(in the rows, 128 means zero)
Where one turn sends some rows of the set: a few examples, then the rows asked:
Vudu: [ 95 129 145 113 140 123  93 142 122 121 128 132 158 102  90  85 126 115
 127 122 124 135 132  95 128 131 120  99 136 123 129 135  88 109 137  97
 125 116 121 136 137 137  94 147 142 102  99 116 147 109 145 159 119 138
 136 140]
Rivo: [153 151 107 110 127 130 145 109 148 121 100  99 120 112 123 124 131 132
 103 114 129 117 119 145 129 144 138 105 122 132 132 107 150 117 118 143
 137 135 128 165 124 149 103 137 153 143 117  90 105 152 133 144 131 104
  96 120]
marar: [111 108 145 164 149 136 128 139 130 131 112 123 127 139 154 141 109 136
 117 130 163 147 144 121 138 129 149 145 117 116 128 118 126 119 132 126
 163 141  90 124  93 124 153 151 118 126 138 132 136 127 109 136 126 129
  86 114]
rufu: [159  81 124 117 138 129 104 142 154  97 145 128 114 123 142 127 133 128
 126 124 139 133 111 120 143 109 128 139 114  93  94 130 142 143 143 110
 130 145  98 100 115 118 149 139 119 131 110 119 154 141 136 137 138 115
 106 129]
visuk: [150 130 128 120 141 124 139 135 141 114 141 124 110 120 109 102 131 125
 140 105 114 104 135 151 154 127 134 119  98  94 101 119 110 108 138 149
 166 153 105 109 104 168 153 147 127 127 122 105 137 123 153 145 109 127
 131 102]
vagu: [148 131 105 118 142 120 123 120 144 150 110 120 124 141 165 115 153 133
 147 120 113  90 130 123 161 129 135 121 103 101 129 143 138 121 138 114
 103 113  85 187 133 162 108 155 159 124 128 124 115 143 136 146 140 116
 113 125]
Sote: [151 145 144 121 121 163 145  99 143  99 142 140 123 110 137 148 158 125
 139 141 130 113 112 132 138 122 122 119 161 161 111 155 105 152 127 114
 107 146 112 133 144 132 102 142 140 104  94 148 108 109 135 118 120 136
 112 138]
miz: [113 141 136 135 160 124 133 134 131 151 141 149 139 132 134 123 113  93
 136 131 122 143 122 127 135 147 141 130  89 104 143 115 101 133 147 129
 115 142 122 152 151 137 128 166 124 112 115 117 103 108 133  85 137 133
  94 131]
fedes: [155 142 146 126 124 160 111 106 110 106 164 142 140 113 138 114 150 124
 100 133 134 125 124 122 100 106 133 122 159 132 127 142  89 125 144 120
 122 159 128 166 122 131 127 134 114 114 105 138 102 115 140 136 110 148
 125 155]
bipez: [ 99 140 144 111 124  98 136 143 147 121 138  94 115 100 122 130 110 139
 123 146 132  93 139 114 155 150 126 130 127 109 144 154 125 129 124 100
 116 134  96 144  87 135 155 144 130 123 152 137 158 114 149 109 122 116
 126 126]
Buk: [101 107 151  96 141 131 161 109 143 139 147 133 110 129 118  92 141 136
 142 124 121 118 138 148 137 137 126 116 108 113 127 139 154 103 123 128
 171 142  82 117 139 129 161 134 115  97 138 141 130 134 123 118 116 126
 115 136]
pinu: [103 119 153 127 132 113 131 119 115 116 151 142 133 148 128 112 100 118
 119 117 130 114 139 156 120 137 137 116 127  98 173 130 147 109 151 111
 127 166 118 142 139 124 103 146 116 133 109  90 112 157 123 111 125 119
 106 161]
dusop: [144 108 159 123 139 115 140 127 121 120 151 143 136 139 133 105 117 100
  88 147 126 105 123 141 129  76 122 135 114 101 138  99 121 142 144 150
 143 127 125  96 137 140 112 160 116 114 122 143 115 113 131 143  99 106
 127 133]
ledul: [117 163  89  94  99 118 138 132 155 130 122 117 125 133 114 136 106 137
 154 110 107 115 142 108 139 125 125  98 156 146 132 129 106 108 152 144
 120 159 140 154 129 118  98 146 123 146 127 119 133 108 126 137 130 123
 108 127]
Bena: [133 122 119 124 123 127 118 114 137 100 145 138 119 130 130 112 154 146
 146 116 108 122 156 124 143 120 126 139 112 108 137 117 137 133 128 114
 162  90  86 121 143 115 111 134 115 118 149 129 109 101 127 172 121 126
 176 134]
Tok: [129 118 130 108 115 137 133 126 156 130 115 146 114  92 131 108  92 153
 134 123 141 132 100 165 108 130 154 107 111 118 112 125 117 147 128 141
 148 123  68 134 157 126 135 138 114 106 123 142 162 146 118 142 118 137
 124 130]
loban: [135 136 122 115 129 143 122 120 159 114 134 149 127 119 119 123 143  92
 119 127 140 160 106 131 127 139 119 112 147 101  96 157 130 124 121 103
 152 113 124 146 156 109 142 118 142 137 102 115  91 102 115 144 137 128
 117 144]
lan: [107 141 142 145  82 151 111 152 142 122 136 131 131 147 132 127  97 131
 135 114 145 122 122 111 100 133 121 131 128 129 126 145 133 131 153 120
 132 113 117 108 144 141 140 132 117 160 135 140 165 151 161 124 130 136
 131 151]
lede: [122 117 115 151 146  80 126 119 135 133 151 110 119 114 128 111  98 170
 121 144 120 101 132 106 141 114 121 135 121 113 124 110 143 144 109 121
 123 125 108 121 111 115 113 129 135 136 130  98 125 140 117 163 124  90
 121 141]
dapi: [136 130 113 105 120 129 106 141 140 144 153 134 116 118  86 136 133 148
 122 131 122 101 147 146 112 159 126 140 138 122 148 150 107 116 104 122
 156 102 114 125 143 160 144 153 122 157 130 148 132 120 122 171 136 131
 120 111]
pufi: [141 155 165 109 116 137 141 107 130 144 119 135 149 128 116  97 162 142
  99 126 115 144 123 113 151 106 137 122 129 129 119 134 120  82 102 118
  90 100 118 149 125 147 108 139 143 102 129 136 116 141 123 150 126 122
 112 108]
munum: [112 127 112 140 112 100 138 132 136 151 127 150 153 153 116 104  94 139
 127 128 119 137 141 134 107 141 114 134 134 112 117 135 115 147 162 125
 150 134 105 127 136  91 121 135 123 105 113 142 113 111 156 133 120 101
 140 155]
mika: [108 144 158 121 109 157 121 137 127 105 110  93 129 116 143 147 126 119
 138 128 126 111 116 134 131 120 136 135 134  93 119 145 137 117 141 126
 116 135 120 116 103 162 149 111 143 145 129 176 131 131 176 140 121 123
 137 124]
Lebuz: [ 96 125 123 134 129 116 118 158 138  94 138 144 126 118 100 140 123 124
 128 135 131 108 133 114 147 123 113 109 139 139 144 147 122 142 114 124
 127 101 123 158 125 137  80 148 136  98  93 123 161 146 131 169 131 139
 118 147]
gana: [129 119 152 133 132 159 106 130 141  93 109 133 142 123 131 116 116  95
 133 121 148 126 129 144 156  98 128 101 144  87 144 148 133 120 139 121
 140 114 106 171 159 144 127 160 142 123 108 136 128 137 102 161 104 145
 152 149]
rade: [116 124 147 129 130 160 119 120 118 160 143 123 119 140 133 140 140 146
 111 136 150  90 119 128 101 164 118 131 136 153 138 125 147 119 115 143
 134 123 131 106 147 165 140 149 116 134 139 142 140 153 129 129 126 132
 111 125]
bodu: [125 119 124 115 144 127 129 129 111 155 102 142 123 147 151 117 113 145
 130 118 124 102 113 162  98 141 142 124 126 102 109 129 104 111 162 118
 146 142  92 126 101 131 129 107 138 140 124 150 130 143 114 172 141 133
 109 116]
Dugo: [146 106 147  78 114 112 128 137 134 138 154 128 123 112 100 138 114 115
  94 157 113 119 111 149 133 129 142 125 144 109 145 145 116 141 128 126
  98 125 120 116 140 143 172 163 121 124 128 156 151 107 128 122 122 128
 116 120]
Deva: [100 147 122 154 156 142 132 153 144  99 150 111 128 139  91 123 128 127
 146 116 105 131 155 119 120 103 112 142 121 138 160 138 101 124 129 114
 118 118  92 148 158 131 109 142 131 127 127 150 104 120 129  99 139 132
 116 117]
Rilus: [147 146 141 117 152 138 141  90 126 142 115 120 117 122 153 129 118 160
 137 130 116 122 139 137 114 140 107 130  99 127 107  99 133 148 133 158
  99 134 105 121 138 137 127 144 128  85 134 142 111 134 117 133 104 108
 152 134]
mozes: [111 117 129 116 136 118 104  91 120 131 132 128 130 103 136 122 127 124
 120 127 122 143 148 130 103 106 139 139 130 115 128 129 139 103 127 104
  81 156 119 135 147 164  90 175 126 106 104 135 137 129 166 123  98 112
  86 146]
Topul: [133 140 129 144 144 122 121 124 146 111 145 135 136 113  79  91 119 148
 122 112 123 133 125 103 110 128 128 144 112 136 172 104 114 124 128 125
  93 123 111 172 121 127 106 136  99 125 122 148 111 134 137 117 142 130
  97 142]
bebi: [ 84 131 129 103 136 115 126 120 119 116 135 124 140 135 120 152 126 120
 121 157 135 152 151 158 120 100 127 140 158 124 139 146 137 100 117 134
  99 168 127 143 157 153 108 126 123 106 119 133 105 138 138 143 106 131
  91 128]
kuzo: [117 134  91 125 114 138 111  97 139 120 128  99 118 126 133 131 131 142
 122 100  98 120 148  94 127 109 118 121 140 147 139 131 121  81 139 117
 134 124 135 180 118 112 131 167 135 125 116 123 143 120 135 152 100 123
 116 141]
kesir: [140 146 142 122 129 142 140 151 115 150 146 144 126 147 135 134 153 121
 106 103  97 113 135 127 143  84 149 108 143 115 124 145 128 109 128 147
  81 117 126 130 127 161  83 150 131 115 130 135 124 146 125 133 140 129
 119 116]
Rame: [128 124 124 127 120 146 128 115 104 132 104 114 140 107 132 133 135 138
 119 166 126 162 118 148 140 109 143 137 140  90 110 112 144 134 105 137
 158 142 134 126 113 109 113 136 144 114 125 154 112 118 126 164 121 110
 139 126]

Tok moves to Buk
Sote moves to Deva
vagu moves to gana
Now find these:
bipez moves to mika
Vudu moves to mozes
Rilus moves to Bena

